In the rows, zero is written as 128.
The rows below come in pairs that one turn or mirror swaps. Which row does each named row swap with?
fuli: [163 134 105 130 124 100 126 103 129 156 132 154 115 129 153 136 147 132]
dop: [156 114 130  99 119 113 125 137 155 157 125 129 103 126 141 127 128 104]
Bubon: [161 105 129  89 164 112 108 137 126 132 155 144 102 144 151 106 145 131]
ler: [151  97 139 104 154 128  94 135 105 146 133 145 111 129 137 126 154 133]
somu: [163 136 141  99 117 119  97  98 121 147 139 124 119 119 132 100 153 118]
vop: [148 113 109 134 144 117 114 138 124 164 162 146  91 111 151 117 142 106]
Fot: [152 119 114  96 151  98  95 154 123 144 157 141 101 131 159 100 134 131]
zon: [162 139 144 108 110 106  96 119 118 132 132 124 119 121 131 108 160 121]
vog: [147 140 139 114 109 103  95 103 115 156 148 130 122 115 142 113 146 118]
Dakap: [165 139 125 120 132  94 114  99 127 163 144 143 114 137 164 135 151 135]
goke: [154  97 104 130 134 122 125 133 112 138 155 132  88 120 136 115 129 112]
subo: [158 131 124 116 128 105 128 137 140 140 121 126  86 129 129 116 122 115]
dabo: [155 130  95 105 142 137 101 113 130 147 144 109 117 133 135 116 148 149]
legiz: [143 100 111 125 133 119 110 117 140 149 122 154 129 138 158  96 148 148]
voda: [149 102 147 111 139 101  97 120 159 130 137 125 121 110 150 130 163 131]
Pak: [159 107 122 127 120 103 112 123 147 125 135 107 114 124 122 115 163 146]
dutut: [151 108 138 102 107 107 112 133 161 127 127 128 110 119 144 121 160 129]
Rul: [160 113 128 129 138  88  95 128 147 134 166 118 106 122 156 122 125 117]
ruvu: [161 147 122 115 122 105 126 108 130 162 139 149 106 134 167 121 157 114]
nug: [135 110 111 140 134 126 117 116 134 137 137 142 119 137 144  95 147 157]
befe: [149 110 128  99 161 101  96 136 125 154 126 144  95 137 172 114 142 130]
Tagag: [155 119 124 126 133 101 110 110 144 118 163 111 106 119 165 122 124 120]
Zovak: [145 123 128 124 144 102 118 116 141 114 153 109  97 124 161 115 126 116]
sebis: [151  91 108 132 137 125 120 129 123 155 139 140  81 111 138 120 130 117]
buz: [142  88 127 105 139 135 115 127 112 140 132 137 106 106 133 126 165 122]
kagus: [156 128 127  94 124 121 120 133 150 144 125 119  77 122 141 106 152 118]
gena: [157 107 104 138 140 127 117 128 119 157 163 145  93 112 147 121 135 115]
Tik: [142 136 113 110 147 142 116 119 132 147 145 118 114 144 167 103 140 141]
Laza: [169 117 140  85 158  98  96 128 142 150 150 147 102 129 153 111 150 122]
boz: [153 143 136 116 110 105 101 113 122 139 133 120 125 111 126 107 159 126]
Nit: [152 106 119 138 139 128 110 132 121 163 161 138  95 104 130 113 135 116]
Ziga: [147 101 119  89 133 129 132 131 145 145 117 130  96 128 141 111 129 119]
nobab: [164 127  98 111 122  87 112 102 128 153 130 144 119 133 155 135 156 130]
deza: [145 128 101 106 125 144 126 115 129 149 150 114 110 132 153 110 147 151]
Peze: [158 111 133 111 140  90  91 116 146 123 164 116  95 114 162 115 134 124]
siba: [151 139 129 130 109 100 104 101 126 138 145 104 113 128 143 106 141 120]
tugi: [131 102 131 100 139 126 120 119 106 139 128 139 100 117 126 123 164 124]
Nep: [172 108 120  98 128 110 138 131 155 139 121 134 100 123 147 130 135 118]
talu: [136 108 111 132 138 113 104 131 118 142 126 146 135 129 148 101 153 154]
lut: [151 138 103 103 136 136 103 112 127 140 161 111 122 126 151 114 140 150]
vufef: [143 110 101 146 134 116 104 126 114 159 150 143 114 137 151  96 151 142]
Kagi: [157  97 124 113 123  89  98 136 126 161 129 144 124 108 143 140 150 131]
nagel: [146 108 129 126 130  86 113 114 139 113 156 121 106 119 164 111 127 124]
Revav: [147  94 118 114 131 100  91 130  96 159 137 130 125 119 140 128 154 132]
vakir: [162 140 116 128 130  90 119 101 126 166 133 144 114 130 155 130 153 123]
togim: [140 132  97 106 138 135 115 117 127 142 153 107 117 130 155 101 148 149]
feki: [159 103 125 104 138 122 110 128 128 117 140 109 109 119 119 114 154 153]
bitoz: [171 109 125  81 163 120 101 140 126 148 154 134 109 124 154 120 139 129]
dalem: [134 110 141 109 139  98  95 127 164 142 138 130 121 117 149 125 165 137]
viv: [141 103 115 131 134 123 100 143 127 144 121 145 130 136 148 101 151 150]

Ziga swaps with Laza
subo swaps with Fot
buz swaps with voda
Pak swaps with Revav
legiz swaps with somu

